In the rows, zero is written as 128.
One turn sends every row of this set to another row. A few are shown first. Where does it send the rows asked after them?
k784: [114 109  98 102 116 135 108 122 107 139 159 120 121 135 144 157 112 104
 106]
k603: [116 112 120 121 120 120 124 152 141 130 121 149  76 142 122 126 119 122
 124]
k62: [135 144 163 162 147 135 117 133 125 132 130 119 112 128 149 119 131 172
 115]
k365: [ 93 136 127 140 137 102 135 131 179 144 135 123 155 111 110 118 139 139
 138]
k656: [133 141 153 160 152 134 117 135 118 132 127 122 105 124 153 111 122 169
 112]
k777: [102 111 146 117 100 148 127 145 134 163 133 137 118 124 163 134 116 121
 136]
k368: [166 147 113 112 165  82 129 101 129 124 136 143 108 128 116 129 138 116
 132]
k764: [118 143 137 140 137 109 140 122 178 143 135 108 142 109  90 130 138 150
 149]
k713: [134 105 117  83 141 150 110 107 128 115 119 159 129 126 145 158 119 144
 124]
k417: [141 111 158 116 115 138 109  92 138 170 140 139 145 153 114 143 119  95
 138]
k922: [133 104 123  85 132 138 120 122 139 109 122 164 112 131 137 157 106 138
 137]
k376: [108 155 143 128 116 114 122 111 109 150 160 105 103 148 135 104 101 144
 112]
k99: [121 138 138 155 144 133 137 124 110 103 115 120 117 148 170 124 108 148
 121]
k83: [122 110 166 129 123 137  99 106 124 155 161 152 149 156 123 133 125  97
 117]
k34: [117 125 133 132 140  87 129 134 136 106 111 131 148  98  89 110 102 134
 138]
k985: [137 140 165 162 156 126 109 128 135 149 134 112 102 115 142 112 125 162
 120]
k688: [135 147 133 134 124 118 126  96 113  93 153 120 159  95 132 141  88 117
 121]
k976: [176 155 138 134 150 133 126  96 151 147 144 125 127 120 104 143 141 160
 145]
k444: [142 127 120 141 153 116 121  92 127 111 148 128 163  91 134 151 112  91
 126]
k883: [158 136 106 134  93 150 162 132 118 149 152 124 134 135 115 127 119 129
 137]
k286: [126 112 108 111 160  95  97  94 142 108 126 131 131 128 124 101 149 146
 124]
k110: [138  92 121 115 132 122 116 139 125 141 173  92 142 104 132 140 126 147
 127]
k944: [175 160 121 117 160 111 149 115 132 140 142 144 109 129 106 124 131 110
 130]
k800: [107 155 144 133 130 150 113 113 114 115 106 127 156 150 101 130 100 125
 166]
k667: [164 164 123 120 160 156 128  80 118 128 137 148 124 130 116 137 137 144
 121]
k333: [126 159 121 152 141 128 163 141 157 129 126 145 160 120 114 108 127 119
 123]
k447: [145 122 127 143 149 113 122  95 128 108 135 134 162  93 133 152 117  84
 115]
k352: [132 123 121 118 150 136  82  77 132 150 108 115 131 130 134 123 150 146
 104]
k991: [149 117 110 142  90 149 143 139 119 154 152 105 138 123 118 131 118 141
 135]
k209: [ 85 119 152 136 129 133 108 134 130 139 167 148 152 141 130 110 132 114
 108]
k269: [131 126 136 138 153 125  84  97 144 154  98 108 136 130 134 111 152 125
 102]
k625: [108 131 151 105 170 137 110 126 124 138 146 137 140  92 137 168 103 117
 128]
k939: [164 160 137 157 152 118 119  99 143 121 135 129 115 152 125 143 104 107
  99]
k179: [125 134 114 116 127 110 120  95 147 126 115 114 128 164  84 108 109 141
 162]
k356: [125 133 130 171 146 118 131 125 165 150 111 134 145 123 105 114 140 100
 108]
k283: [121 125  93 108 122 130 141 109 130 141 101 102 142 147 140 141 100 110
 160]
k763: [107 153 140 130 116 117 116 123 109 149 163 112 101 144 137  92 108 141
 115]
k8: [127 121  96 109 113 136 148 104 135 146  99 107 143 149 133 136 100 107
 153]
k789: [114 142 119 121 120 128 119  97 146 118 111 125 142 168  88 114 103 138
 162]
k897: [147 102 109 132 101 141 130 143 121 142 166  97 143 117 127 130 128 148
 136]
k630: [141 119 116 141 163 104 113  96 142 124 130 127 152  97 129 151 115  83
 123]
k135: [100 109 161 132 133 134  98 119 118 147 164 146 148 151 131 117 125  98
 110]
k496: [107 138 156 108 164 134 112 127 122 138 135 133 134  86 135 157  99 110
 126]
k30: [118 140 117 117 117 121 117 101 141 109 115 124 140 166  85 113 115 137
 166]
k719: [124 117 145  79 119 139 141 135 114 151 159 129 134 147 109 138  94 127
 138]
k616: [129 123 137 147 145 140  95  86 130 129 122  96 138 131 142 122 148 152
 166]
k850: [126 100 118 101 126 134 126 139 142 110 115 164  96 133 126 146 112 129
 131]
k140: [ 96 129 111 130 138 120  99  89 132 122 124 135 165 123 142 102 149 156
 115]

k62 turns into k30
k719 turns into k784
k897 turns into k850
Now these:
k944 turns into k352
k789 turns into k444
k667 turns into k140
k883 turns into k713
k763 turns into k8
k368 turns into k269
k283 turns into k496
k976 turns into k286
k34 turns into k939
k603 turns into k417
k688 turns into k99
k985 turns into k179
k135 turns into k991

